In the data rows, 128 means zero.
Some points:
[117 132 150 112 146 117 154 180 111  99 138  80 106 149 154  53 149 141
 136 143 108 102 119 178 153 113 133 106 125 160 117 160 147]
[165 146 110 181 171 136 161 117 133 153  55 161 143 115  85 144 124 152
 120 140  98 106 128 112 109 122 118  82 149 144 158 109 107]
[107 128 114  53 111 182 128 116 125 158 157 127 143 140 160 151 139  81
 121 128  85 147 109  91 118 128 126 155 142 103 137 135 100]
[140 154 157  99 113 120 133 113 162  98 123 136 128 137 122 139 118  65
 116 141  93 118 115 124 118 116 147 135 135 166 137 127 157]
[125 117 129 192 147 127 134 125 144 126  90 125 116 113 135 109 165 151
 146  77 145 132 160 118 141 105 125 127 120 113  87 132 121]
[152 148 151 127 159 137 145  88 136 123  91 110 124 106 107 101 112 145
 139 133 109  90  88 142 102 152 138 135 125 119 152 120 169]
[124 117 105 136 142 138 186 103 171 110 102 130 127 138 139 135 123 126
 148  93 130 135 145 104 133 126  40 124 107 116  88 114 111]
[139 123  88 102 139 123  79 133 113 158 112  87 122 124 134 129 131 103
 100 163 117 169 104 111 118 147 140 121 114 168  71  95 134]
[116 129 107  79 148 118 132 144 156 134 177 104 148 132 147 120 172 151
 103 132 141 114  94 121  87  55 137 135 148 160  93 131 126]
[111 125  89 118 132 100 121 133 168 142 136 119 126 132 140 112 109  87
 121  86 119 100 120 177 139 133  88 147 143 127 114 161 132]
[142 144 118 114 135 105 104  88 117 145 119 188 151 127 166 122 121  84
 160 177 142 125  83 149  86 163 108 111 101 146 108  99 133]
[120 133 147 144 119 128 191 149 132 129 130 123 156 134 152 130 134 169
 117 133  97 127 153 112 138 171 100 104 102 133  88 128 135]
[145 137 135 110 128 121 116 149 165 159 130 144 137 119 132 106 165 132
  91 120 108 140 123 134 143 119 113 148 145 131 113 127 102]
[123 115 127 126  99 145 111 140 105 103 161  65 138 156 115 107 165 124
 118 122 134 120  89 141 134 166  97  71 114 124 147 155 138]
[136 110 154 135 123 119 100 190 128 105 129  97 139 127 106  56 122 153
 131 133 147 140 129 180 149 106 111 134 124 123 126 135 127]
[157 114 112 150 182 142 175 107 113  90 172 165 138 148  63 166 154 117
 117 136 109 152 107 151 117 128 149 151 146 146  79 164 127]
[180 145 185  71 126 116 110 127 125 126 188 121 117 144  84 106 115 116
 110 130 128 144  91 154 122 147 140 126 103  97  88 161 121]
[ 74 132 129 149  77 105 138 151 149 149 136 116 122 102 128 130 115 150
 161  86 129 173 109 114  48 105 153 129 107 158 141 177 132]
[137 144 109  70 152 120  92 116 106 154 154 119 148 136 114 132 116 145
 146 164  88 148 140 137 101 125 164 111 135 138 151 165 128]
[111  94 108 171 128 165 164 141 156 150 129 135 112 121 100 131 107 109
 105 108 144  99 128  86 161 156  88 144 137 125 139 125  92]
[138 106  90 114 112 164 136 149 147 141 119 163 147 109 117 126 110 114
  92 145 111 121 171 116 154 148  58 126 118 109 132 153  71]
[141  85 110 108  91 175 188 149 119 106 112 153 173 107 132 123 113  79
 139 141 122 111 131 174 176 164 115 128 165 110  96 144 129]
[127 123 121 103 189 124 104 142 146  94 115 128 126 168 155 131 165 119
 129 122 135 132 108 115  77 130 159  79 136 105 127 114 151]
[146 107  85 106 114 148 133 108 140 139 152 107 167 155 150 105 150 155
 155 145 110 124  81  71  78  94 113  82 123 180  98 137 141]
[ 87 123 145 162 147 141 169 104 130 155 131 174 130 118 136 130 107 161
 130 103 145 135  89 112 154 154 107 100 124  80  92 144 134]
[ 91 128  82 101 150 126 110 143 156 146 129 116 120 105 177 124 156 116
 122 119 144 120  68 104 111 122  99 150 131 112 107 135 138]
[117 123 103 106 159 103 198 120 141 134  90 179 192 124 124 137 161 127
 161 143 118  79 138  55 111  75 120 148 109 128 113 156  83]
[148 125 132  93  95 117 169  98 140 104  98  86 142 157  86 151 140 127
 130 124 159 128  78 128 161 134 109 110 124 115 183 131 130]
[ 84 112 165 171  65 111  97 145 191 151 142 106 116 120 167 148 135 118
 143 137 149 133 139 126 123 148 112 149 116 141 159 133 126]
[128 122  79  99 160 114 151 103  91 142 197 123 161  95 156 148 142 113
 164 134 100 112 110 134 140  96 103 126 100 160 127 104  92]
[160 116 142 132 151 114 113 135 124 104 121 169 108 106 132 153  89 167
 130 122 154  88 137 118 116 112 133 121 133 104 157 125 142]
[128 151 123 177 172 110 126 156 143 125 132  89  92  98 118 118 133 125
  78 134 147 147 207 110 169 119 134 146 154 138 135 123 177]
[181 172 139 209 132 118 103 132 111 161 117 113 120 128 116 105 113 168
 111 118 149 145 189 143 132 149 144 126 117 146 117 109 149]
[147 157 166 169 130 130 115 122  97 135 123 142 130 105 134 118 130 126
 147 139 110 135 119 162 143  95  92 174 124 125 111  98 116]
[176 151 123 159 128 111 101 118 124 137 155 100 119 145  98 113 105 116
 152 131 123 151 157 133 155 144 166 109 152 115 113 103 123]
[144 138  99 153 126 158 146 151 128 128 115 148 149 145  86 125 127 158
 129 127 137 121 164 183 205 122 133 130 117 119  73  67 174]
[ 89  80 155  87 176 152 106 124 138 119 129  90 150  95 119 138  96 120
 148 119 104  86 108 134 100 116 148 143 112 133 117  99 118]
[ 83 117  93 113 123  92 117 124 107 107 125 169 141 139 140 154 118 114
 126  98 101 113 138 135 133 132 147 133 137 126 132  86 113]
[145 127 166 100 170 119 150 128 147 149 132 137 157 155 125 117  84 124
 132 127 112 160  94 102 118  84 147 130  80 114  95 130 153]
[ 52 115  98 114 119 144 125 154 140 123 144  84 139  85 147 119 109 123
 112 102 113 159 155 105  69 147 192 145 131 118 140 114 156]
[125 157 150 146 126 132 150  95 107 156 101 150 100 162 109 153  96 152
 111 119 160 175 148 114 137 138 114 140 130 162 150 128 129]
[103 129 106 115 132 144 156 137  63 122 132 137  99 155 153 105 139 144
 156 101 101 104 153 134 111 131 109 156  92 124  89 104 144]
[120  95 111 129 177 123 145 144 176 113 151 128 144 147 137 121 154 132
 162 159 120 133  97 122  92 139 142  96 125 171 122 132 147]
[120 105 138 160 115 150 129 105 127 141 113 124 120 109 148 149 125 106
 124 147 156 134 133 135 119  85 134 129 107 160 154 149 152]
[129 130 112 114 116  80 151 129 117 108 116 119  67 108  98 128 138  78
 124 124 132 117 112  95 127 122 120 125 117  92 113 146  98]
[182 129 141 119  53 120 135 147  82 109 128 134 144  99 156  99 124 116
 128 158 141 129 104 156 136 140 120 146 147 118  68 116 127]
[196 131 138  96 105 175 146 116 101 138  95 109 166 144  57 129 128  61
 103 111 108 124 107 166 111 132 119  65 181 115 145 159 131]
[105 125 131 130 116 143 134 135 148 111 133 139  98 125 161 135 149 121
 117 126 134 105 175  89 168  97 123 130 121 120 103 127 108]
[150 152 126 115 146 156 129 124 156 124 106 203 179 120 138 176 115 160
 113  79 115  70 163 103 172 162 143 115 120 109 116 120 113]
[141 133 126 118 101 136 103  92 131 139 123 127  70 107 112 171 114 100
  78 112 124 189 146 125 167 106 140 128 145 132 176 143 113]
[152 123 161  99 167 119 144 104 147 113 107 100 121  94 107 150 143 151
 146 107 119 144 142 148 126 141 165 104 146 128 138  88 143]
[138  97 139 181 130 103 120 144  89 124 131 144  80 144 145  92 113 137
 116 149 119 130 163 115 145 107 143 157 125 122 158  96 140]
[123 105 131 127 136 132 111 103 127 115  84 112 115  91 170 132 115 164
  91 134 159 138 163 118 129 146 155 141 108 152 165 149  78]
[138 153 125 133 141 180 119 126 140 115 147 123 128 146  79 160  87 124
 124 159 111  76 104 108 127 134 139  91 135 136 116 109 105]
[128 123 100 123 155 149 149 174 114 141 140 144 158 106 176 191 128 128
 162  87 100 107 119 109 111 140 127  83  91 139 141 108 104]
[132 127 141 108 140 164 139 176 139 113 109 129 116 114 165 156 111 137
 154 124 123 139  94  76 123 116 127 162 134 101 130 128 129]
[154 138 120 122 146 145 158 110 110 111 108 125 145  77  93 144  72 131
 132 115  99 113 124 152 164 195 153 117 174 158  60 148 120]
[128 148 170 134  80 182 119 119 129 114 136 161 156 115  64 144 109  82
  94 140 155 148  89 141 120 129 114 104 118 138 128 197 112]
[173  99  96 132  93 128 138 143  94 138 140 121 161 164 139 136 121 128
 137 140 110 101 115 131 142 143 131 136 137 109  66 127 143]
[142 143 120 162 155  68 135 113 130  99  99 118 104 135 132 159 103 152
 118 131 178 156 178 147 104  84 143 174 101 110 112 128 140]
[102 122 126 166  99 120 125 137 132 130 111 102 137 128 163 134 119 191
 112 133 106 154 114 124 111 127  96 129  87 136 126 135 129]
[ 80 107 139 123  96 123 128 117 120 172 146 121 121 132 134 142 139  64
 101 145 118 146 133 128 145 164 120 171 186 126 157  96  90]
[127 189 113 123 129 142 122 131 112 134 150 114 154 145 132 160 106 173
 133 121 149 116 146 131 105 148 144 115 148 128 170 113 131]
[139 144 125 108 191 122 173 135 138  86  58 155 127 119 120 154 141 181
 148 140 130  71 187 139  87 152 138 134 106 130  98 100 158]
[151 114 119 162 152 133 108 113 117 112 139 133 152 179 132 131 170 152
 125 144 141 172 109 155 123 122 116 115 126 132 134 117 152]
[ 91 121 107  77 114 113 113 126 128 134 123 136  94 145 167 123  80 148
 153 121 151 119 130 155 104 131 168 125 147 129 172  77 105]
[132  98 139 146  87 109 120 147 119 162 108  70 124 130 147 112 125 159
 110 112  88 150 185  86 138 114 129 107 100 133 101 104 155]
[129 139 127 131 194 127 164  96 134 113 114 165 152 123 173 169  61 126
 129 103 148 109 175 128 111 152 146 157 109 125 158 124 103]
[163  98 118 164 128 130 148 107 147 138 125 136 147 118 101 166 143 151
 139 102 102 103 151 112 140 118 101 126 144 110 105 159 119]
[154 130 138 101 116 147 117 149 123 145 139 121  83  97 106 130 142  75
 170 141 131 141 120 148 108 164 113 130 114 123 133 168 156]
[ 80  88 127 124 101 168 131 133 139 125 145 165 150 113 129 147 164 124
 178 104 102 127 105  97 110 124  59 146 145 156  91 142 114]
[150 140 108 130 127 130 106 130  74 145 118 145 139 104 133  84 130  93
 125 123 137 160 158 107 161 106 132 142 148 149 106 138 132]
[142 141 110 130 133 156 108 109 161 112 116  97 129 144 141  99 148 103
 149 132  99  96  92 129 162 142 177 128 121 126 135 127  94]
[151 119 117 126 136 108 164 171  98 153 125 130 132 141 108 151 146 141
 121 146 139 114 148 139 168 108 167 142 123 138  91  83 150]
[121 153 159 146 170 130 132 130 124 102 123 141 124 144  98 146 113 133
 126 147  88 125 121 150 182 145 150 100 137 120 120 137 163]
[140 175 168 138  90 154 137 123  86 109  98 127 176 124  75 130 118 135
 121 106 125 127  96 129 135 138  87  94 122 168 124 162 126]
[125 119 151 102  73 132 107 186 160 140 169 130 143 102 100 125 111 100
 112 114 127 130 128 120 165 164  85 156 129 141 164 114 105]
[107 118  75 141 130 126 170  76 162 149 113 159 129 113 130 122 137 144
 122 103 109  66 138 126 106 166  87 137 108  97 125 122 162]
[159 135 100 120 120 104 142 147 154 111 150 143 132 132 115 143 148 139
 153 105 132 147 144 106 136 127  93 166 141 125 130 118 125]
[ 89 102 106 127 121 111 110 120 129 146 115 138  86 147 142 116 134 120
 106 110 140 153 150 133 172 161 159 146 113 112 158 117  71]
[ 90 117  59 135 135 131 149 119 138 149 101 161 130  90 138 164 138 166
 130 132 116  84 152  75 136 138 109 162 116 127 141 123 134]
[ 91  77 163  97 142 118 103  88 111 174 100 108 102 127 129 133 125 126
 173 139 160 107 140 125 142 110 116 157 146 103  78 148 127]
[146 154 132 120 119 125 136 106 117 123 137 150 112 130 126 149 147 136
 131 136 141 128 129 130 148 112 168 130 105 123 105 130 143]
[100 141 101 111 112 108 134 128 127 154 132 125 121 134 136 123 138 107
 127 174 134 145  97 113 118  85 120  97 120  78 110 137 113]
[131  86 133 156 124 136 103 140 147 132 139 135 161 133 138 120 147  88
 116  96  85 113 121 103 105 114 142 119 111 134 144 135 102]
[137 190 125 133 140 139 113  90 122  81 123 159 130 115 113 143 108 146
 127 164 101 137 133 119  98 116 146 111 165 117 194 116 119]
[125 116 147 101 130 112 101 123  83 101 133 122 143 136 102  98 138 100
 111 149 153 122 139 185 118 145 141 144 160 138 172  97 109]
There is one direction along which these points spread out most. How far along it is each point below, from 0 to 99? The average is 50, and the first point in the table lies past the average. One standard deviation of the points above along it is 16.
[150 140 108 130 127 130 106 130  74 145 118 145 139 104 133  84 130  93
 125 123 137 160 158 107 161 106 132 142 148 149 106 138 132] 58
[123 105 131 127 136 132 111 103 127 115  84 112 115  91 170 132 115 164
  91 134 159 138 163 118 129 146 155 141 108 152 165 149  78] 37
[ 74 132 129 149  77 105 138 151 149 149 136 116 122 102 128 130 115 150
 161  86 129 173 109 114  48 105 153 129 107 158 141 177 132] 51
[140 175 168 138  90 154 137 123  86 109  98 127 176 124  75 130 118 135
 121 106 125 127  96 129 135 138  87  94 122 168 124 162 126] 70
[154 138 120 122 146 145 158 110 110 111 108 125 145  77  93 144  72 131
 132 115  99 113 124 152 164 195 153 117 174 158  60 148 120] 54
[173  99  96 132  93 128 138 143  94 138 140 121 161 164 139 136 121 128
 137 140 110 101 115 131 142 143 131 136 137 109  66 127 143] 57
[138 106  90 114 112 164 136 149 147 141 119 163 147 109 117 126 110 114
  92 145 111 121 171 116 154 148  58 126 118 109 132 153  71] 45
[160 116 142 132 151 114 113 135 124 104 121 169 108 106 132 153  89 167
 130 122 154  88 137 118 116 112 133 121 133 104 157 125 142] 34
[139 144 125 108 191 122 173 135 138  86  58 155 127 119 120 154 141 181
 148 140 130  71 187 139  87 152 138 134 106 130  98 100 158] 12
[151 119 117 126 136 108 164 171  98 153 125 130 132 141 108 151 146 141
 121 146 139 114 148 139 168 108 167 142 123 138  91  83 150] 43
[ 84 112 165 171  65 111  97 145 191 151 142 106 116 120 167 148 135 118
 143 137 149 133 139 126 123 148 112 149 116 141 159 133 126] 51
[144 138  99 153 126 158 146 151 128 128 115 148 149 145  86 125 127 158
 129 127 137 121 164 183 205 122 133 130 117 119  73  67 174] 40
[107 128 114  53 111 182 128 116 125 158 157 127 143 140 160 151 139  81
 121 128  85 147 109  91 118 128 126 155 142 103 137 135 100] 65
[128 148 170 134  80 182 119 119 129 114 136 161 156 115  64 144 109  82
  94 140 155 148  89 141 120 129 114 104 118 138 128 197 112] 84
[125 117 129 192 147 127 134 125 144 126  90 125 116 113 135 109 165 151
 146  77 145 132 160 118 141 105 125 127 120 113  87 132 121] 27
